In the data rows, 50 means zero.
Here are some points, one per row:
array([42, 52, 71, 48, 73, 68, 49, 64, 72, 66, 77, 64, 59, 75, 67, 70, 49,
       70, 47, 74, 73, 71, 48, 74, 44, 52, 44, 56, 58, 44, 73, 69])
array([67, 99, 46, 99, 50, 41, 72, 77, 33, 35, 34, 39, 54, 37, 41, 37, 88,
       47, 96, 43, 38, 41, 99, 48, 90, 79, 94, 62, 66, 99, 38, 35])
array([46, 42, 54, 39, 62, 44, 38, 47, 43, 49, 67, 62, 52, 60, 46, 47, 46,
       56, 41, 63, 39, 44, 46, 62, 40, 49, 31, 56, 53, 31, 56, 50])
array([50, 43, 66, 48, 71, 60, 48, 50, 57, 64, 66, 65, 50, 76, 64, 62, 29,
       58, 45, 70, 50, 53, 43, 57, 55, 40, 38, 53, 45, 39, 83, 70])
array([51, 41, 52, 43, 25, 52, 39, 37, 59, 61, 45, 41, 32, 34, 53, 51, 27,
       41, 39, 49, 46, 51, 37, 36, 33, 31, 42, 41, 43, 39, 48, 47])
array([53, 81, 56, 75, 69, 39, 77, 76, 37, 50, 78, 59, 70, 71, 45, 43, 80,
       64, 87, 66, 45, 45, 71, 70, 80, 84, 63, 70, 74, 89, 62, 55])
array([60, 66, 41, 53, 60, 42, 57, 59, 38, 48, 49, 51, 64, 65, 37, 41, 48,
       65, 51, 50, 40, 38, 54, 78, 45, 62, 50, 68, 63, 57, 41, 44])
array([46, 44, 62, 42, 60, 44, 50, 42, 48, 47, 63, 64, 54, 66, 40, 54, 43,
       69, 34, 56, 55, 39, 42, 44, 45, 52, 46, 63, 57, 38, 74, 43])
array([45, 47, 34, 54, 33, 45, 45, 41, 46, 36, 35, 46, 32, 34, 47, 44, 42,
       45, 55, 33, 57, 47, 41, 38, 37, 39, 39, 44, 31, 34, 46, 46])
array([62, 60, 62, 47, 65, 93, 51, 72, 99, 68, 63, 56, 81, 58, 84, 73, 69,
       69, 58, 61, 99, 96, 62, 60, 69, 67, 57, 63, 73, 59, 51, 76])
array([50, 40, 83, 50, 45, 99, 43, 41, 94, 85, 54, 62, 28, 60, 99, 82, 41,
       39, 42, 69, 98, 99, 39, 40, 33, 40, 51, 38, 39, 31, 64, 88])
array([51, 79, 38, 74, 36, 41, 64, 64, 34, 32, 40, 42, 63, 45, 38, 43, 77,
       46, 87, 30, 42, 31, 83, 46, 83, 69, 75, 60, 71, 76, 38, 43])
array([50, 63, 46, 70, 56, 40, 68, 65, 41, 50, 44, 50, 66, 59, 34, 44, 60,
       62, 64, 40, 30, 44, 63, 67, 56, 62, 76, 59, 58, 64, 52, 46])
array([48, 50, 40, 52, 44, 46, 54, 52, 35, 43, 49, 39, 48, 43, 37, 45, 37,
       51, 48, 29, 40, 36, 49, 38, 48, 42, 51, 41, 50, 47, 35, 35])
array([60, 38, 45, 39, 39, 40, 47, 30, 45, 34, 36, 39, 43, 38, 46, 44, 45,
       36, 48, 35, 43, 50, 47, 40, 32, 44, 54, 37, 46, 49, 37, 45])
array([55, 41, 37, 46, 50, 39, 47, 42, 40, 49, 47, 48, 42, 46, 36, 43, 43,
       46, 44, 50, 47, 35, 42, 48, 45, 43, 57, 46, 50, 39, 41, 40])
array([45, 38, 65, 39, 57, 74, 45, 54, 72, 68, 63, 58, 55, 51, 78, 80, 54,
       53, 58, 60, 72, 71, 52, 54, 52, 50, 49, 59, 50, 55, 65, 77])
array([63, 74, 53, 73, 60, 40, 60, 67, 44, 41, 51, 59, 68, 63, 37, 39, 73,
       60, 83, 43, 38, 32, 84, 69, 82, 73, 75, 68, 70, 76, 53, 47])
array([51, 45, 43, 49, 58, 38, 50, 51, 40, 32, 56, 60, 54, 60, 42, 42, 46,
       58, 38, 41, 38, 42, 48, 64, 48, 48, 54, 55, 56, 55, 43, 51])
array([45, 34, 37, 44, 36, 43, 47, 39, 41, 32, 43, 47, 42, 25, 31, 32, 38,
       34, 39, 38, 42, 35, 40, 49, 46, 38, 44, 31, 35, 43, 33, 42])
array([38, 52, 61, 35, 60, 41, 50, 43, 46, 53, 64, 61, 41, 53, 50, 47, 39,
       46, 47, 50, 34, 44, 43, 50, 42, 55, 43, 46, 47, 39, 57, 47])
array([43, 40, 51, 51, 40, 90, 50, 39, 97, 62, 42, 39, 26, 38, 80, 75, 42,
       35, 38, 54, 85, 94, 46, 41, 36, 40, 42, 45, 34, 37, 49, 71])
array([59, 63, 36, 65, 35, 43, 55, 71, 37, 37, 48, 41, 56, 43, 42, 38, 64,
       39, 56, 40, 38, 37, 56, 44, 73, 75, 58, 52, 60, 73, 35, 37])
array([48, 43, 50, 48, 64, 37, 49, 66, 35, 47, 50, 52, 62, 51, 43, 50, 57,
       61, 51, 50, 35, 43, 49, 60, 60, 63, 51, 70, 71, 50, 52, 34])
array([53, 43, 46, 45, 63, 40, 46, 50, 40, 52, 56, 47, 57, 62, 42, 42, 57,
       51, 53, 36, 41, 44, 54, 67, 46, 55, 48, 62, 58, 46, 47, 35])
array([50, 46, 51, 43, 36, 68, 50, 48, 76, 62, 45, 46, 43, 45, 70, 72, 36,
       35, 34, 63, 74, 76, 42, 39, 37, 34, 45, 39, 30, 39, 53, 60])
array([56, 56, 37, 50, 32, 28, 57, 36, 44, 37, 37, 30, 32, 26, 40, 45, 45,
       27, 47, 25, 42, 35, 57, 34, 54, 34, 48, 33, 43, 54, 45, 32])
array([54, 56, 51, 51, 58, 52, 55, 49, 35, 50, 56, 43, 43, 48, 36, 39, 57,
       48, 57, 55, 41, 48, 55, 48, 49, 51, 52, 45, 45, 54, 56, 45])
array([50, 43, 66, 42, 68, 54, 39, 57, 48, 67, 53, 67, 53, 73, 59, 47, 41,
       54, 44, 67, 49, 45, 47, 45, 48, 48, 45, 58, 43, 47, 68, 61])
array([47, 52, 82, 44, 66, 72, 54, 42, 59, 78, 66, 82, 62, 61, 67, 75, 42,
       59, 37, 86, 65, 57, 40, 48, 44, 46, 46, 49, 42, 38, 79, 87])
array([48, 64, 38, 55, 53, 33, 49, 79, 34, 38, 51, 47, 78, 46, 36, 41, 75,
       59, 68, 40, 36, 45, 67, 62, 67, 85, 60, 66, 72, 65, 43, 43])
array([36, 49, 40, 55, 27, 39, 49, 44, 35, 40, 42, 30, 44, 35, 44, 31, 38,
       50, 51, 42, 40, 43, 42, 41, 51, 46, 54, 36, 34, 50, 40, 39])
array([48, 52, 25, 45, 35, 34, 49, 43, 46, 44, 25, 36, 33, 44, 33, 33, 39,
       35, 53, 48, 41, 31, 46, 35, 39, 40, 51, 31, 53, 44, 41, 40])
array([47, 57, 25, 59, 42, 33, 49, 44, 41, 42, 36, 38, 51, 41, 42, 35, 52,
       44, 63, 38, 41, 42, 57, 40, 54, 47, 59, 49, 39, 60, 45, 39])
array([50, 43, 61, 47, 55, 44, 45, 49, 40, 56, 70, 69, 48, 69, 44, 53, 44,
       75, 39, 66, 43, 49, 52, 59, 46, 46, 42, 58, 51, 50, 57, 46])
array([45, 45, 38, 42, 45, 36, 53, 57, 36, 42, 41, 37, 48, 36, 39, 37, 61,
       37, 45, 47, 33, 44, 50, 47, 52, 47, 41, 46, 49, 48, 42, 44])
array([41, 36, 69, 41, 40, 99, 47, 33, 96, 71, 47, 45, 42, 39, 89, 76, 31,
       30, 40, 61, 99, 99, 45, 42, 41, 38, 45, 34, 42, 40, 49, 69])
array([55, 51, 45, 51, 38, 52, 59, 43, 54, 53, 43, 56, 37, 41, 56, 62, 39,
       39, 45, 46, 55, 54, 45, 50, 43, 43, 50, 39, 36, 46, 48, 49])
array([49, 50, 60, 58, 55, 47, 53, 62, 29, 50, 45, 50, 57, 58, 45, 37, 64,
       66, 58, 38, 40, 39, 55, 60, 54, 58, 55, 61, 62, 52, 46, 39])
array([47, 57, 48, 58, 52, 50, 53, 66, 53, 44, 50, 44, 73, 59, 37, 41, 75,
       55, 62, 54, 43, 35, 47, 72, 76, 70, 56, 71, 67, 63, 50, 38])
array([44, 50, 42, 43, 33, 47, 50, 39, 41, 38, 46, 49, 44, 32, 48, 40, 36,
       44, 45, 36, 51, 54, 46, 33, 50, 44, 51, 34, 32, 43, 44, 43])
array([60, 66, 38, 65, 43, 36, 60, 64, 43, 37, 41, 40, 63, 45, 43, 44, 72,
       39, 70, 34, 41, 35, 68, 47, 67, 69, 58, 46, 65, 79, 36, 28])
array([46, 48, 60, 52, 42, 77, 49, 31, 91, 54, 34, 41, 41, 46, 71, 81, 41,
       39, 45, 50, 93, 99, 36, 35, 37, 33, 39, 37, 35, 35, 46, 60])
array([49, 40, 18, 43, 40, 24, 42, 43, 11, 26, 29, 30, 46, 33, 19, 24, 42,
       47, 47, 27, 23, 20, 47, 59, 43, 50, 41, 46, 41, 40, 27, 11])
array([52, 45, 41, 40, 39, 34, 46, 37, 33, 37, 38, 34, 56, 40, 35, 40, 48,
       39, 55, 38, 41, 41, 41, 40, 56, 40, 44, 42, 48, 37, 32, 39])
array([49, 67, 59, 61, 90, 44, 60, 92, 41, 61, 79, 78, 90, 89, 54, 48, 91,
       87, 88, 64, 44, 43, 78, 84, 88, 89, 51, 76, 92, 78, 70, 52])
array([54, 35, 76, 42, 50, 81, 41, 37, 82, 77, 48, 47, 41, 45, 82, 87, 47,
       47, 34, 59, 77, 82, 42, 46, 31, 45, 50, 41, 36, 47, 65, 85])
array([50, 49, 39, 41, 36, 47, 58, 46, 35, 35, 38, 35, 31, 45, 44, 37, 58,
       37, 50, 43, 33, 49, 44, 39, 52, 47, 55, 50, 49, 57, 35, 44])
array([43, 49, 59, 40, 42, 66, 42, 30, 63, 71, 46, 49, 31, 47, 56, 63, 42,
       45, 39, 64, 69, 67, 39, 43, 43, 43, 43, 39, 34, 42, 49, 71])
array([49, 18, 47, 24, 35, 34, 51, 28, 40, 31, 37, 29, 29, 34, 41, 35, 25,
       30, 30, 36, 45, 46, 23, 33, 23, 25, 32, 37, 30, 22, 34, 47])
array([52, 46, 37, 50, 66, 34, 37, 48, 39, 44, 58, 51, 52, 49, 48, 34, 49,
       59, 42, 48, 34, 40, 43, 55, 51, 53, 46, 45, 62, 42, 51, 52])
array([49, 51, 68, 51, 52, 61, 45, 65, 69, 69, 65, 53, 56, 60, 72, 77, 61,
       57, 58, 66, 61, 64, 52, 56, 63, 63, 53, 63, 52, 52, 60, 71])
array([54, 48, 50, 46, 51, 58, 48, 43, 37, 46, 56, 61, 55, 55, 47, 47, 48,
       47, 49, 56, 40, 46, 48, 48, 43, 36, 42, 51, 51, 52, 57, 40])
array([56, 50, 28, 46, 14, 38, 46, 38, 38, 29, 10, 19, 23, 15, 32, 42, 34,
       15, 42, 24, 34, 37, 53, 9, 44, 31, 62, 15, 20, 43, 16, 23])
array([49, 44, 62, 49, 57, 98, 44, 46, 99, 68, 50, 57, 49, 44, 80, 81, 44,
       60, 44, 54, 92, 99, 35, 50, 45, 44, 38, 56, 54, 53, 64, 77])
array([57, 47, 55, 54, 60, 50, 46, 47, 52, 45, 51, 53, 40, 40, 38, 37, 47,
       49, 51, 57, 49, 34, 53, 52, 43, 54, 49, 50, 46, 54, 49, 45])
array([44, 45, 42, 45, 53, 56, 52, 50, 44, 45, 50, 47, 49, 36, 49, 46, 46,
       47, 51, 46, 50, 41, 47, 44, 51, 52, 42, 48, 56, 52, 40, 40])
These points spread out most along one direction. Take the direction at right angles to it along which they spread out most. Then take the direction at right angles to both along which they spread out most. Go by this last direction. For each point below, how far along it does it lie, from 0 to 99? 50 is the average, and the first point above lies past it. One standard deviation of the points above along it is 16.
array([50, 38, 53, 43, 51, 57, 43, 43, 49, 64, 55, 47, 37, 51, 53, 62, 45,
       45, 40, 51, 58, 42, 47, 43, 42, 35, 59, 44, 45, 57, 47, 58]) 54
array([62, 62, 55, 50, 35, 68, 61, 43, 89, 61, 37, 47, 40, 38, 71, 57, 49,
       42, 48, 53, 79, 87, 57, 39, 60, 45, 60, 42, 42, 59, 36, 60]) 17
array([46, 36, 54, 45, 50, 36, 53, 47, 49, 47, 52, 55, 58, 50, 37, 42, 60,
       56, 41, 44, 33, 36, 51, 52, 43, 53, 36, 54, 51, 42, 51, 46]) 67
array([49, 57, 44, 51, 45, 39, 43, 57, 42, 43, 41, 33, 60, 50, 48, 40, 56,
       54, 45, 43, 34, 36, 54, 54, 57, 60, 44, 50, 54, 50, 42, 43]) 52
array([53, 61, 24, 68, 45, 38, 68, 46, 42, 43, 39, 45, 34, 36, 34, 40, 61,
       46, 61, 28, 40, 47, 68, 37, 62, 57, 62, 37, 39, 55, 39, 38]) 31
array([44, 52, 71, 45, 49, 64, 47, 36, 61, 65, 51, 59, 46, 52, 73, 75, 43,
       56, 38, 71, 66, 69, 39, 49, 39, 41, 43, 43, 48, 53, 74, 68]) 56
array([39, 45, 24, 46, 44, 25, 44, 36, 40, 24, 28, 29, 32, 39, 35, 26, 41,
       33, 32, 29, 29, 18, 45, 27, 32, 31, 45, 30, 28, 35, 34, 25]) 57
array([54, 47, 57, 52, 71, 37, 43, 60, 39, 45, 58, 58, 53, 67, 40, 47, 53,
       67, 46, 62, 44, 37, 47, 62, 47, 52, 55, 71, 53, 48, 52, 59]) 73
array([42, 48, 44, 37, 41, 36, 41, 42, 45, 31, 32, 40, 43, 39, 32, 42, 40,
       34, 39, 39, 35, 45, 38, 33, 39, 35, 44, 34, 32, 51, 40, 45]) 53
array([50, 43, 65, 50, 86, 54, 49, 71, 52, 66, 87, 89, 77, 82, 59, 59, 59,
       86, 51, 69, 58, 56, 42, 80, 53, 55, 52, 86, 71, 51, 75, 62]) 85
array([47, 39, 53, 52, 45, 42, 46, 48, 38, 53, 60, 59, 49, 51, 46, 44, 45,
       51, 44, 61, 35, 35, 41, 50, 40, 42, 36, 47, 45, 37, 50, 51]) 71
array([56, 53, 44, 52, 48, 40, 52, 54, 44, 41, 55, 54, 56, 61, 48, 44, 55,
       55, 57, 49, 39, 35, 54, 57, 50, 52, 50, 51, 64, 51, 58, 42]) 59
array([50, 48, 72, 45, 81, 51, 45, 65, 50, 76, 87, 91, 78, 87, 60, 63, 54,
       92, 61, 84, 50, 44, 50, 90, 58, 57, 57, 89, 74, 47, 88, 59]) 91
array([46, 36, 59, 44, 46, 54, 35, 27, 45, 61, 62, 62, 46, 61, 58, 56, 28,
       32, 12, 58, 55, 49, 24, 41, 22, 28, 32, 39, 33, 23, 55, 57]) 78
